128 stands for zero in the data rows.
Here are some numbered points:
[126, 107, 134, 127, 127, 128, 153, 161, 148, 169, 122, 116, 109, 111, 114,
 118, 88, 105, 125, 97, 121, 151, 162, 153] 0
[150, 146, 113, 139, 86, 135, 123, 102, 172, 90, 81, 167, 93, 126, 96,
 159, 110, 164, 105, 176, 117, 143, 153, 129] 1
[135, 124, 148, 135, 96, 114, 129, 107, 135, 121, 112, 172, 100, 163, 80,
 156, 87, 161, 111, 162, 123, 161, 108, 132] 2
[100, 93, 127, 134, 124, 146, 165, 139, 166, 138, 106, 150, 114, 169, 114,
 151, 96, 148, 101, 160, 118, 138, 87, 85] 3
[125, 121, 146, 148, 105, 138, 166, 138, 166, 149, 94, 134, 110, 128, 107,
 155, 98, 146, 111, 107, 100, 134, 114, 132] 4
[138, 109, 162, 156, 134, 126, 147, 86, 107, 99, 89, 151, 93, 158, 116,
 167, 114, 176, 130, 172, 121, 143, 79, 100] 5
[162, 170, 166, 135, 159, 110, 102, 130, 127, 143, 98, 82, 154, 113, 173,
 118, 151, 139, 146, 95, 121, 86, 88, 104] 6
[113, 109, 145, 135, 171, 155, 163, 159, 103, 107, 130, 82, 121, 85, 136,
 90, 143, 95, 174, 99, 165, 119, 148, 124] 7
[101, 89, 113, 139, 94, 106, 143, 110, 136, 159, 118, 163, 154, 174, 149,
 171, 131, 168, 146, 123, 96, 127, 79, 84] 8
[130, 156, 161, 123, 162, 135, 126, 153, 114, 114, 169, 98, 134, 88, 141,
 88, 133, 82, 119, 99, 125, 106, 162, 156] 9
[116, 145, 132, 107, 157, 108, 96, 137, 116, 124, 159, 91, 146, 89, 163,
 115, 161, 101, 156, 104, 146, 120, 160, 124] 10
[124, 117, 99, 97, 130, 107, 111, 150, 141, 151, 156, 100, 147, 99, 158,
 115, 165, 97, 138, 138, 147, 116, 151, 118] 11
[126, 134, 113, 111, 138, 86, 82, 106, 95, 151, 167, 155, 174, 118, 157,
 90, 123, 99, 170, 147, 161, 131, 140, 100] 12
[141, 132, 164, 160, 160, 128, 132, 114, 105, 113, 113, 125, 133, 134, 149,
 153, 135, 137, 119, 114, 93, 102, 107, 108] 13
[146, 126, 170, 176, 167, 155, 163, 134, 144, 159, 122, 151, 109, 138, 96,
 130, 82, 103, 85, 115, 104, 119, 88, 92] 14
[142, 134, 145, 131, 106, 94, 90, 86, 115, 168, 98, 159, 137, 174, 161,
 171, 118, 155, 81, 127, 100, 151, 108, 120] 15
[127, 125, 87, 98, 115, 94, 89, 145, 141, 135, 131, 127, 136, 130, 155,
 160, 171, 143, 166, 159, 134, 111, 106, 88] 16
[148, 131, 119, 165, 142, 140, 118, 115, 130, 127, 112, 147, 99, 101, 91,
 135, 120, 143, 116, 160, 113, 141, 120, 137] 17
[130, 110, 156, 118, 142, 134, 144, 128, 123, 148, 89, 104, 155, 101, 121,
 136, 100, 136, 144, 87, 146, 150, 121, 149] 18
[85, 93, 166, 107, 102, 155, 175, 163, 160, 123, 150, 171, 97, 146, 88,
 110, 82, 143, 130, 135, 125, 139, 112, 116] 19
[126, 130, 117, 160, 151, 167, 163, 134, 140, 143, 89, 122, 93, 174, 145,
 155, 114, 172, 81, 111, 96, 107, 84, 100] 20
[113, 126, 84, 107, 90, 159, 135, 142, 168, 119, 81, 130, 101, 146, 92,
 171, 155, 164, 109, 176, 96, 151, 120, 137] 21
[139, 158, 123, 150, 157, 137, 121, 127, 118, 118, 120, 95, 114, 99, 140,
 112, 151, 123, 136, 127, 129, 113, 135, 133] 22
[154, 118, 88, 131, 126, 106, 86, 94, 152, 172, 102, 147, 166, 162, 108,
 159, 135, 115, 121, 176, 137, 143, 96, 80] 23
[162, 166, 145, 172, 151, 139, 114, 118, 107, 135, 89, 94, 81, 85, 96,
 130, 143, 160, 154, 176, 100, 127, 108, 120] 24
[130, 134, 122, 115, 139, 112, 131, 140, 120, 137, 140, 113, 143, 137, 135,
 131, 144, 123, 134, 115, 114, 111, 119, 135] 25
[154, 166, 117, 135, 82, 90, 86, 130, 172, 176, 146, 151, 97, 122, 112,
 106, 143, 160, 101, 164, 125, 111, 92, 137] 26
[145, 145, 113, 109, 115, 97, 123, 151, 140, 117, 173, 133, 146, 118, 121,
 97, 142, 101, 117, 107, 136, 117, 149, 162] 27
[149, 130, 120, 97, 125, 136, 102, 115, 133, 118, 124, 129, 117, 89, 111,
 114, 154, 99, 124, 154, 164, 137, 165, 163] 28
[118, 134, 167, 170, 122, 139, 151, 107, 151, 118, 94, 171, 112, 154, 94,
 156, 92, 168, 100, 143, 91, 119, 79, 123] 29
[117, 126, 162, 99, 171, 143, 151, 138, 103, 155, 146, 90, 174, 113, 165,
 94, 106, 82, 130, 86, 121, 111, 157, 133] 30
[174, 170, 129, 151, 114, 126, 119, 102, 99, 143, 81, 122, 109, 162, 145,
 167, 135, 155, 89, 160, 84, 107, 92, 137] 31
[134, 81, 101, 95, 86, 98, 127, 122, 91, 143, 114, 163, 105, 170, 116,
 167, 110, 151, 146, 131, 157, 176, 136, 153] 32
[99, 100, 154, 124, 122, 161, 162, 144, 157, 139, 135, 172, 108, 152, 99,
 122, 89, 145, 117, 129, 112, 125, 100, 105] 33
[117, 126, 121, 143, 110, 114, 90, 102, 156, 139, 85, 159, 105, 162, 92,
 167, 135, 172, 146, 176, 129, 151, 79, 96] 34
[138, 123, 104, 102, 124, 123, 118, 130, 123, 139, 132, 113, 125, 112, 126,
 113, 146, 125, 138, 144, 148, 145, 141, 138] 35
[105, 122, 117, 147, 86, 114, 143, 102, 164, 135, 110, 151, 125, 154, 136,
 171, 159, 176, 130, 168, 92, 98, 79, 88] 36
[137, 139, 120, 117, 120, 117, 110, 120, 111, 116, 142, 123, 141, 127, 140,
 110, 131, 101, 129, 119, 140, 141, 157, 161] 37
[142, 170, 109, 123, 175, 139, 106, 146, 127, 131, 163, 94, 154, 89, 157,
 86, 151, 82, 117, 99, 133, 102, 165, 112] 38
[93, 85, 105, 123, 126, 139, 159, 142, 156, 151, 130, 175, 133, 170, 108,
 163, 98, 168, 113, 147, 100, 119, 79, 88] 39
[126, 138, 149, 156, 114, 135, 98, 106, 144, 111, 81, 159, 129, 166, 116,
 171, 102, 176, 121, 164, 92, 147, 84, 88] 40
[162, 154, 141, 160, 175, 122, 139, 126, 168, 172, 110, 102, 93, 85, 88,
 106, 114, 147, 134, 131, 117, 151, 96, 80] 41
[118, 130, 135, 119, 111, 141, 136, 126, 153, 116, 132, 148, 116, 126, 111,
 131, 110, 137, 119, 136, 127, 138, 126, 128] 42
[134, 126, 153, 151, 171, 167, 163, 175, 148, 159, 142, 98, 113, 101, 108,
 90, 106, 82, 85, 95, 121, 119, 136, 129] 43
[121, 142, 109, 91, 151, 94, 98, 138, 107, 147, 171, 130, 174, 134, 165,
 114, 163, 82, 154, 86, 117, 102, 157, 124] 44
[154, 166, 174, 135, 159, 139, 143, 150, 127, 107, 146, 98, 117, 93, 128,
 90, 114, 86, 109, 82, 121, 102, 161, 169] 45
[149, 141, 103, 113, 123, 111, 107, 148, 115, 116, 117, 108, 102, 105, 120,
 129, 147, 108, 130, 154, 157, 141, 170, 158] 46
[126, 134, 111, 112, 156, 106, 110, 147, 95, 130, 163, 84, 157, 108, 165,
 101, 173, 87, 155, 117, 135, 102, 160, 140] 47
[149, 139, 102, 121, 87, 94, 104, 107, 135, 120, 119, 154, 125, 139, 111,
 135, 120, 137, 124, 166, 136, 151, 141, 153] 48
[131, 137, 143, 122, 151, 117, 111, 116, 111, 136, 129, 107, 132, 119, 106,
 116, 124, 114, 144, 129, 166, 144, 141, 126] 49
[105, 109, 97, 82, 86, 94, 102, 138, 127, 90, 158, 134, 154, 122, 173,
 143, 151, 119, 162, 115, 165, 131, 169, 145] 50
[134, 122, 93, 91, 155, 139, 151, 175, 103, 107, 130, 82, 109, 85, 169,
 118, 167, 127, 162, 99, 141, 115, 157, 145] 51
[108, 129, 119, 108, 158, 150, 101, 131, 88, 110, 150, 120, 161, 128, 170,
 127, 140, 89, 145, 84, 127, 132, 158, 141] 52
[113, 93, 162, 91, 126, 106, 86, 98, 83, 119, 142, 138, 145, 130, 153,
 122, 110, 103, 170, 135, 165, 159, 173, 149] 53
[137, 154, 155, 109, 142, 118, 121, 118, 89, 107, 149, 91, 156, 104, 167,
 96, 151, 114, 153, 93, 143, 106, 147, 151] 54
[138, 114, 143, 148, 120, 131, 149, 114, 153, 153, 101, 146, 92, 115, 81,
 117, 85, 163, 130, 161, 141, 161, 106, 110] 55
[126, 132, 86, 103, 145, 120, 91, 136, 110, 128, 149, 95, 144, 87, 161,
 115, 175, 101, 167, 149, 160, 104, 164, 125] 56
[81, 89, 109, 99, 130, 135, 119, 150, 123, 147, 175, 171, 166, 158, 161,
 138, 127, 95, 113, 86, 104, 102, 153, 141] 57
[112, 101, 147, 115, 121, 167, 157, 121, 120, 96, 97, 153, 124, 143, 88,
 152, 104, 152, 117, 119, 121, 144, 140, 162] 58
[108, 109, 145, 112, 103, 117, 147, 141, 154, 150, 145, 144, 136, 130, 107,
 124, 103, 115, 121, 112, 125, 140, 141, 143] 59
[121, 125, 103, 92, 132, 123, 112, 150, 108, 124, 135, 95, 156, 115, 168,
 126, 158, 105, 139, 98, 142, 125, 167, 154] 60
[89, 101, 93, 82, 106, 126, 151, 163, 156, 123, 175, 130, 141, 109, 145,
 86, 118, 99, 134, 115, 165, 139, 169, 157] 61
[126, 131, 129, 152, 101, 151, 158, 151, 176, 128, 120, 161, 87, 125, 80,
 129, 98, 153, 105, 158, 111, 133, 90, 119] 62
[139, 153, 155, 122, 110, 122, 122, 102, 124, 109, 120, 131, 137, 170, 143,
 147, 110, 123, 110, 113, 117, 132, 127, 133] 63
[117, 144, 106, 126, 148, 133, 126, 144, 126, 136, 138, 103, 136, 110, 141,
 105, 143, 117, 144, 130, 129, 124, 135, 112] 64
[150, 154, 125, 99, 142, 118, 106, 146, 132, 139, 175, 110, 166, 113, 161,
 90, 102, 82, 93, 86, 133, 123, 169, 157] 65
[113, 97, 121, 127, 118, 159, 163, 146, 172, 176, 134, 167, 137, 154, 92,
 130, 90, 151, 85, 111, 100, 143, 79, 104] 66
[130, 109, 141, 164, 94, 122, 147, 106, 152, 127, 118, 175, 137, 166, 96,
 171, 114, 160, 85, 155, 88, 102, 79, 133] 67
[85, 122, 157, 151, 155, 135, 131, 138, 111, 163, 171, 167, 174, 126, 141,
 118, 114, 91, 146, 82, 92, 107, 96, 100] 68
[116, 139, 119, 96, 146, 112, 124, 139, 112, 89, 146, 109, 136, 115, 162,
 101, 141, 111, 145, 102, 164, 142, 167, 140] 69
[134, 97, 149, 156, 167, 163, 171, 159, 148, 176, 102, 130, 109, 122, 92,
 118, 82, 139, 126, 115, 104, 143, 88, 84] 70
[128, 93, 118, 113, 99, 121, 142, 123, 115, 132, 102, 160, 98, 160, 106,
 167, 107, 160, 131, 131, 134, 163, 122, 146] 71
[85, 90, 147, 124, 113, 145, 158, 136, 121, 126, 116, 133, 100, 135, 116,
 145, 118, 160, 150, 148, 145, 146, 109, 106] 72
[111, 115, 156, 149, 154, 149, 135, 116, 120, 124, 118, 126, 112, 119, 112,
 142, 118, 143, 137, 136, 125, 128, 112, 114] 73
[105, 81, 133, 111, 122, 126, 155, 118, 95, 159, 163, 147, 166, 150, 96,
 86, 90, 103, 130, 115, 169, 176, 140, 137] 74
[118, 105, 123, 117, 112, 134, 146, 117, 109, 145, 134, 149, 138, 157, 100,
 114, 94, 124, 118, 131, 139, 176, 133, 137] 75
[117, 137, 90, 127, 161, 134, 106, 128, 138, 98, 135, 118, 144, 89, 144,
 111, 157, 92, 153, 142, 164, 112, 162, 113] 76
[134, 114, 101, 82, 94, 98, 90, 118, 127, 168, 142, 110, 145, 85, 128,
 106, 159, 123, 174, 164, 169, 151, 153, 137] 77
[124, 143, 104, 119, 130, 97, 91, 118, 100, 113, 166, 124, 154, 118, 157,
 114, 160, 85, 131, 137, 141, 126, 168, 152] 78
[134, 158, 141, 176, 130, 167, 163, 126, 152, 115, 85, 147, 105, 154, 100,
 122, 90, 172, 93, 139, 96, 119, 79, 108] 79
[131, 134, 132, 152, 95, 132, 113, 105, 161, 142, 105, 174, 140, 163, 107,
 164, 97, 152, 92, 146, 94, 124, 98, 118] 80
[128, 155, 116, 119, 106, 110, 93, 134, 124, 112, 146, 139, 171, 119, 161,
 107, 150, 93, 146, 107, 150, 88, 154, 146] 81
[130, 109, 149, 176, 147, 139, 159, 106, 103, 115, 89, 126, 93, 162, 120,
 167, 135, 172, 142, 155, 96, 119, 79, 84] 82
[134, 139, 115, 134, 162, 140, 117, 154, 135, 142, 154, 122, 136, 102, 144,
 128, 141, 82, 98, 95, 111, 93, 152, 143] 83
[132, 146, 119, 119, 129, 115, 134, 112, 91, 96, 100, 84, 129, 137, 142,
 120, 162, 144, 162, 151, 159, 148, 123, 117] 84
[93, 109, 133, 147, 98, 159, 163, 138, 152, 107, 171, 175, 117, 166, 80,
 126, 86, 103, 89, 131, 121, 115, 153, 141] 85
[138, 139, 135, 145, 105, 106, 113, 114, 114, 89, 126, 118, 113, 131, 151,
 150, 173, 146, 156, 147, 128, 93, 108, 134] 86
[138, 126, 129, 147, 98, 135, 143, 122, 160, 103, 89, 167, 85, 162, 80,
 171, 106, 176, 113, 155, 109, 151, 92, 116] 87
[146, 158, 125, 119, 134, 114, 94, 106, 83, 103, 130, 90, 170, 122, 165,
 110, 151, 86, 154, 99, 161, 139, 173, 141] 88
[162, 105, 125, 131, 175, 122, 114, 155, 111, 151, 171, 138, 158, 85, 100,
 90, 94, 82, 117, 99, 133, 147, 165, 141] 89
[160, 164, 130, 143, 143, 118, 96, 122, 135, 153, 114, 109, 132, 127, 147,
 117, 153, 114, 122, 119, 120, 107, 128, 98] 90
Which two points above are nearest to each new point? Their numbers follow each, smallest number first.
[131, 145, 107, 116, 155, 148, 134, 140, 135, 156, 172, 141, 154, 102, 111,
 90, 116, 84, 114, 128, 108, 109, 147, 131] 64 83
[133, 104, 102, 138, 130, 114, 124, 131, 135, 139, 155, 123, 99, 104, 107,
 104, 140, 135, 140, 155, 150, 138, 135, 140] 35 64
[162, 170, 174, 160, 155, 143, 151, 134, 115, 94, 126, 147, 121, 138, 104,
 118, 86, 103, 97, 82, 88, 111, 128, 165] 45 63
[109, 126, 149, 168, 114, 139, 147, 118, 160, 123, 94, 175, 97, 142, 84,
 163, 90, 172, 105, 155, 100, 135, 79, 129] 29 87
[113, 126, 88, 87, 82, 106, 94, 110, 119, 103, 130, 163, 133, 174, 96,
 171, 151, 160, 121, 155, 137, 143, 144, 165] 32 48
[121, 138, 88, 107, 155, 130, 94, 134, 111, 127, 150, 82, 145, 85, 165,
 118, 175, 103, 170, 143, 157, 98, 161, 112] 56 76
[150, 124, 146, 138, 151, 134, 118, 91, 116, 145, 84, 100, 102, 150, 110,
 162, 166, 136, 109, 151, 124, 141, 122, 103] 13 73
[128, 127, 128, 121, 159, 138, 137, 153, 113, 117, 136, 83, 121, 84, 147,
 97, 153, 97, 170, 104, 160, 119, 157, 124] 7 10
[162, 154, 80, 95, 98, 122, 119, 159, 176, 168, 89, 126, 101, 134, 104,
 171, 151, 147, 113, 139, 84, 143, 128, 108] 4 21
[130, 154, 101, 135, 159, 126, 110, 150, 140, 147, 167, 94, 162, 105, 173,
 98, 171, 86, 121, 91, 113, 82, 140, 116] 38 83
[143, 151, 129, 125, 102, 103, 93, 99, 83, 107, 153, 128, 136, 132, 127,
 116, 149, 121, 166, 124, 155, 132, 149, 148] 37 78
[126, 146, 166, 176, 134, 143, 123, 114, 156, 131, 98, 163, 89, 138, 84,
 151, 94, 172, 105, 160, 100, 111, 79, 116] 29 79
[126, 134, 113, 119, 155, 106, 98, 142, 91, 123, 163, 86, 150, 101, 165,
 94, 171, 82, 158, 131, 145, 111, 173, 137] 10 47
[117, 114, 122, 134, 109, 133, 143, 139, 152, 128, 120, 157, 118, 145, 100,
 142, 123, 143, 109, 137, 122, 137, 107, 122] 42 62
[121, 105, 149, 147, 94, 118, 127, 86, 140, 111, 102, 171, 113, 162, 96,
 167, 90, 176, 142, 160, 129, 155, 79, 133] 2 87
[130, 122, 136, 159, 138, 131, 153, 106, 99, 108, 87, 112, 98, 158, 125,
 157, 145, 172, 150, 163, 116, 133, 85, 90] 5 82
[138, 135, 136, 145, 132, 127, 131, 117, 121, 153, 134, 141, 141, 143, 133,
 132, 116, 122, 116, 102, 110, 118, 112, 119] 25 63
[146, 154, 88, 99, 138, 118, 102, 163, 127, 111, 134, 94, 113, 81, 128,
 106, 171, 86, 142, 151, 165, 123, 173, 157] 46 56
[125, 139, 113, 127, 84, 108, 123, 108, 158, 132, 118, 136, 121, 133, 136,
 154, 159, 150, 134, 155, 112, 119, 112, 115] 36 86
[132, 132, 122, 88, 103, 122, 142, 136, 139, 90, 137, 100, 114, 109, 143,
 115, 138, 131, 161, 108, 158, 135, 160, 154] 35 69
[128, 138, 86, 106, 123, 101, 86, 120, 123, 126, 171, 141, 153, 122, 143,
 122, 163, 86, 117, 160, 130, 125, 161, 141] 37 78
[158, 142, 97, 119, 163, 126, 147, 175, 152, 172, 106, 82, 109, 85, 120,
 90, 155, 103, 166, 115, 129, 139, 132, 92] 22 64
[105, 126, 137, 143, 110, 135, 102, 118, 148, 159, 94, 163, 97, 150, 120,
 171, 167, 176, 130, 155, 84, 90, 79, 112] 34 36
[118, 94, 100, 115, 123, 126, 138, 148, 121, 129, 121, 116, 94, 118, 106,
 138, 149, 135, 147, 176, 155, 160, 130, 118] 35 72
[117, 122, 84, 91, 102, 98, 82, 150, 160, 139, 154, 134, 129, 109, 145,
 163, 175, 127, 170, 168, 141, 107, 112, 92] 11 16
[148, 148, 110, 115, 87, 111, 111, 112, 139, 162, 116, 121, 153, 159, 112,
 107, 142, 130, 97, 142, 119, 141, 138, 155] 35 48
[141, 129, 130, 113, 135, 133, 121, 117, 112, 117, 125, 120, 153, 129, 138,
 115, 133, 88, 124, 116, 140, 134, 156, 157] 37 49
[145, 134, 129, 173, 140, 137, 124, 104, 154, 133, 112, 168, 135, 164, 105,
 147, 111, 110, 90, 144, 111, 116, 86, 101] 67 80
[121, 93, 133, 172, 151, 155, 163, 167, 160, 176, 126, 118, 145, 113, 108,
 106, 139, 143, 130, 103, 88, 98, 79, 84] 66 70
[117, 142, 129, 111, 159, 106, 82, 138, 127, 147, 175, 94, 162, 89, 165,
 122, 171, 86, 150, 103, 133, 98, 153, 112] 10 47
[134, 126, 149, 147, 82, 98, 110, 94, 115, 90, 85, 163, 117, 166, 120,
 171, 102, 176, 138, 155, 129, 159, 104, 141] 2 40
[101, 97, 157, 135, 147, 143, 123, 94, 119, 131, 126, 151, 162, 166, 169,
 175, 155, 139, 109, 91, 84, 115, 79, 104] 8 13
[136, 146, 148, 107, 120, 117, 111, 106, 121, 109, 144, 128, 162, 144, 166,
 117, 120, 97, 124, 104, 139, 117, 145, 143] 37 81
[81, 93, 137, 103, 171, 155, 147, 110, 91, 119, 126, 86, 166, 162, 173,
 122, 143, 99, 130, 107, 149, 135, 157, 112] 30 52
[117, 108, 103, 113, 145, 119, 125, 146, 131, 147, 139, 121, 149, 141, 169,
 133, 160, 114, 129, 99, 121, 98, 131, 116] 25 64
[151, 153, 104, 119, 93, 101, 90, 140, 166, 158, 152, 135, 111, 112, 125,
 105, 153, 134, 107, 154, 139, 111, 120, 138] 26 35
[121, 154, 166, 131, 175, 147, 135, 163, 119, 111, 171, 102, 125, 85, 141,
 90, 139, 82, 113, 99, 104, 94, 157, 149] 9 45
[141, 135, 110, 118, 147, 136, 134, 143, 100, 104, 113, 90, 110, 112, 157,
 130, 160, 144, 143, 124, 135, 118, 132, 135] 22 51
[154, 137, 103, 120, 141, 93, 101, 123, 103, 114, 87, 104, 135, 153, 162,
 140, 147, 160, 147, 149, 136, 139, 116, 109] 16 84
[158, 174, 170, 156, 130, 94, 86, 122, 119, 143, 106, 90, 97, 126, 132,
 138, 151, 164, 146, 168, 113, 111, 79, 100] 24 86
[93, 85, 129, 139, 110, 155, 167, 134, 152, 127, 89, 159, 105, 162, 100,
 171, 114, 176, 121, 147, 117, 143, 79, 96] 3 39
[105, 81, 145, 119, 102, 163, 151, 98, 111, 94, 85, 159, 121, 154, 88,
 175, 114, 172, 130, 139, 133, 143, 124, 165] 58 71
[93, 97, 109, 91, 106, 114, 135, 138, 87, 82, 142, 118, 170, 166, 173,
 151, 163, 131, 158, 103, 153, 123, 144, 124] 50 60
[102, 110, 116, 108, 115, 125, 130, 153, 154, 118, 172, 158, 156, 136, 151,
 126, 126, 85, 122, 98, 131, 110, 149, 121] 57 59
[104, 130, 107, 101, 115, 120, 104, 145, 136, 120, 144, 121, 126, 109, 129,
 151, 171, 141, 172, 169, 145, 109, 105, 96] 16 35
[130, 126, 84, 103, 90, 151, 163, 167, 176, 119, 81, 155, 109, 113, 120,
 171, 98, 147, 105, 160, 92, 135, 140, 137] 1 21
[132, 122, 109, 132, 109, 113, 133, 130, 144, 135, 123, 146, 117, 136, 107,
 135, 108, 137, 121, 146, 129, 147, 128, 133] 42 48
[118, 111, 120, 130, 121, 129, 131, 101, 112, 121, 96, 116, 108, 130, 116,
 144, 167, 156, 143, 165, 142, 152, 116, 127] 72 84
[121, 114, 125, 160, 163, 171, 175, 167, 152, 135, 154, 106, 109, 89, 116,
 86, 94, 103, 97, 82, 145, 139, 128, 141] 0 43
[113, 130, 137, 160, 86, 118, 127, 90, 103, 82, 94, 171, 109, 174, 104,
 163, 98, 168, 121, 155, 145, 151, 132, 141] 2 71
[162, 134, 121, 99, 151, 110, 119, 138, 115, 147, 171, 106, 166, 93, 157,
 86, 127, 82, 130, 91, 141, 102, 173, 153] 47 65
[150, 157, 119, 124, 161, 117, 109, 107, 103, 137, 141, 141, 145, 122, 140,
 108, 111, 109, 114, 135, 106, 128, 148, 138] 25 37
[150, 109, 129, 139, 126, 122, 143, 114, 160, 168, 106, 134, 89, 93, 80,
 98, 86, 155, 146, 176, 161, 171, 116, 100] 41 55
[101, 93, 133, 87, 110, 118, 98, 106, 83, 90, 150, 147, 166, 142, 136,
 114, 127, 123, 162, 131, 173, 159, 169, 153] 50 53
[139, 133, 114, 164, 167, 155, 141, 132, 148, 113, 101, 109, 117, 157, 131,
 132, 143, 136, 98, 139, 107, 117, 85, 92] 13 20
[101, 122, 109, 95, 151, 147, 98, 142, 91, 107, 163, 130, 158, 118, 169,
 114, 127, 86, 138, 82, 133, 155, 173, 165] 52 60
[138, 166, 133, 127, 86, 106, 94, 122, 111, 90, 130, 147, 174, 118, 157,
 114, 143, 99, 150, 103, 161, 82, 153, 169] 37 81
[138, 118, 157, 176, 142, 147, 151, 130, 136, 155, 122, 171, 113, 166, 104,
 163, 90, 127, 97, 103, 80, 111, 84, 92] 14 29
[150, 128, 135, 126, 111, 106, 121, 139, 122, 110, 107, 106, 104, 127, 130,
 154, 168, 155, 157, 150, 134, 109, 100, 121] 84 86
[100, 135, 156, 161, 121, 172, 159, 145, 167, 119, 108, 131, 90, 105, 85,
 118, 115, 165, 126, 137, 121, 105, 97, 133] 62 73
[174, 146, 162, 135, 171, 126, 98, 90, 111, 155, 85, 82, 105, 150, 116,
 159, 167, 115, 93, 139, 121, 131, 140, 100] 13 90
[130, 146, 157, 127, 102, 118, 135, 81, 111, 143, 106, 114, 121, 162, 149,
 171, 167, 176, 138, 155, 92, 86, 88, 96] 31 36
[99, 84, 148, 108, 142, 142, 158, 132, 116, 131, 117, 134, 144, 110, 102,
 137, 96, 131, 147, 113, 171, 147, 128, 135] 18 72
[146, 154, 117, 99, 167, 130, 114, 163, 111, 123, 158, 94, 105, 85, 141,
 90, 135, 82, 126, 103, 149, 139, 173, 169] 9 69
[154, 150, 166, 147, 114, 110, 123, 130, 95, 82, 106, 98, 89, 126, 141,
 159, 171, 164, 174, 135, 117, 86, 100, 137] 13 86
[131, 149, 127, 97, 147, 112, 115, 133, 96, 95, 129, 84, 118, 89, 154,
 96, 149, 120, 160, 118, 169, 158, 173, 152] 10 69
[89, 97, 80, 87, 118, 114, 94, 150, 123, 155, 167, 130, 162, 126, 169,
 143, 175, 111, 158, 135, 137, 102, 144, 104] 11 16
[158, 148, 101, 108, 114, 106, 115, 132, 133, 133, 139, 101, 117, 107, 149,
 118, 143, 114, 149, 139, 148, 135, 141, 121] 35 64
[124, 115, 140, 122, 115, 126, 135, 120, 137, 125, 113, 135, 114, 149, 115,
 149, 128, 146, 129, 138, 122, 131, 115, 129] 42 73
[101, 114, 109, 147, 90, 155, 171, 159, 176, 127, 138, 167, 85, 134, 80,
 130, 98, 151, 105, 164, 117, 143, 92, 120] 33 62
[142, 150, 170, 111, 106, 122, 127, 98, 115, 86, 138, 147, 162, 174, 165,
 134, 90, 95, 101, 82, 129, 119, 153, 157] 37 63
[121, 98, 114, 102, 103, 117, 134, 120, 133, 141, 140, 152, 147, 141, 110,
 128, 111, 106, 126, 150, 151, 155, 129, 144] 59 75
[85, 89, 101, 115, 126, 139, 147, 130, 119, 111, 167, 171, 174, 162, 132,
 155, 98, 82, 93, 143, 149, 107, 157, 120] 57 85
[124, 137, 145, 138, 159, 149, 128, 137, 126, 108, 158, 111, 126, 94, 114,
 91, 111, 82, 109, 130, 161, 115, 171, 145] 9 45
[129, 125, 130, 139, 130, 130, 131, 122, 132, 162, 130, 145, 155, 147, 140,
 132, 119, 123, 110, 101, 109, 111, 112, 109] 25 63
[135, 123, 93, 114, 105, 105, 92, 106, 137, 107, 116, 135, 113, 132, 136,
 147, 166, 146, 127, 169, 152, 121, 147, 150] 35 48
[159, 145, 114, 103, 134, 114, 98, 148, 127, 137, 159, 119, 145, 92, 142,
 86, 116, 85, 119, 102, 152, 137, 171, 168] 27 65
[143, 144, 170, 134, 122, 134, 125, 95, 110, 114, 122, 141, 153, 169, 146,
 137, 97, 120, 110, 90, 113, 119, 127, 138] 13 63
[134, 130, 157, 154, 135, 136, 122, 118, 135, 151, 109, 148, 103, 121, 98,
 156, 124, 163, 137, 142, 92, 114, 88, 104] 17 73
[150, 89, 117, 111, 86, 82, 102, 94, 148, 168, 138, 163, 121, 158, 141,
 175, 114, 155, 105, 131, 96, 171, 124, 133] 15 71
[146, 141, 102, 141, 115, 109, 112, 110, 141, 106, 103, 140, 111, 124, 102,
 141, 121, 142, 133, 170, 142, 150, 137, 134] 17 48
[138, 118, 101, 111, 82, 94, 90, 86, 144, 107, 98, 155, 113, 158, 124,
 167, 163, 176, 121, 172, 145, 131, 132, 149] 34 48
[162, 154, 129, 176, 138, 147, 119, 106, 168, 123, 98, 171, 150, 158, 112,
 143, 127, 103, 81, 135, 92, 86, 88, 108] 67 80
[142, 174, 170, 164, 138, 155, 167, 150, 148, 107, 114, 110, 121, 81, 84,
 102, 98, 95, 126, 91, 129, 119, 132, 157] 43 45
[150, 111, 103, 105, 107, 99, 110, 146, 149, 151, 113, 114, 126, 114, 101,
 138, 150, 122, 143, 171, 167, 148, 118, 115] 35 77
[124, 128, 91, 97, 131, 104, 98, 133, 102, 125, 171, 132, 153, 107, 159,
 101, 145, 84, 144, 133, 153, 143, 173, 141] 37 78
[113, 105, 80, 91, 126, 94, 98, 159, 152, 119, 171, 122, 162, 138, 165,
 134, 175, 86, 130, 143, 153, 111, 144, 100] 11 16
[132, 113, 142, 114, 141, 115, 122, 140, 106, 150, 157, 130, 162, 125, 138,
 115, 127, 104, 127, 95, 113, 119, 143, 141] 25 37
[139, 114, 113, 132, 118, 122, 142, 122, 111, 153, 158, 129, 156, 101, 124,
 100, 119, 91, 117, 127, 133, 141, 162, 147] 35 37
[134, 128, 157, 126, 146, 153, 125, 121, 126, 102, 143, 131, 109, 94, 85,
 100, 118, 87, 108, 155, 165, 125, 168, 164] 28 49
[105, 109, 160, 128, 113, 145, 151, 137, 150, 132, 133, 171, 103, 152, 89,
 133, 96, 148, 122, 144, 110, 132, 100, 109] 19 33
[117, 127, 114, 108, 151, 148, 137, 159, 111, 134, 145, 101, 136, 97, 139,
 108, 134, 98, 140, 115, 130, 124, 162, 136] 60 64
[133, 155, 120, 134, 136, 122, 121, 130, 122, 139, 126, 111, 139, 110, 142,
 94, 136, 115, 137, 127, 126, 126, 140, 130] 22 64
[85, 97, 121, 131, 118, 139, 151, 126, 148, 94, 89, 167, 101, 134, 80,
 163, 114, 172, 154, 176, 157, 143, 108, 104] 72 87
[100, 95, 143, 136, 99, 141, 161, 120, 150, 98, 99, 165, 97, 154, 93,
 170, 110, 176, 117, 151, 129, 143, 101, 127] 2 87
[105, 97, 157, 168, 147, 155, 151, 110, 132, 127, 94, 138, 101, 134, 88,
 171, 123, 176, 142, 164, 117, 115, 79, 84] 5 82
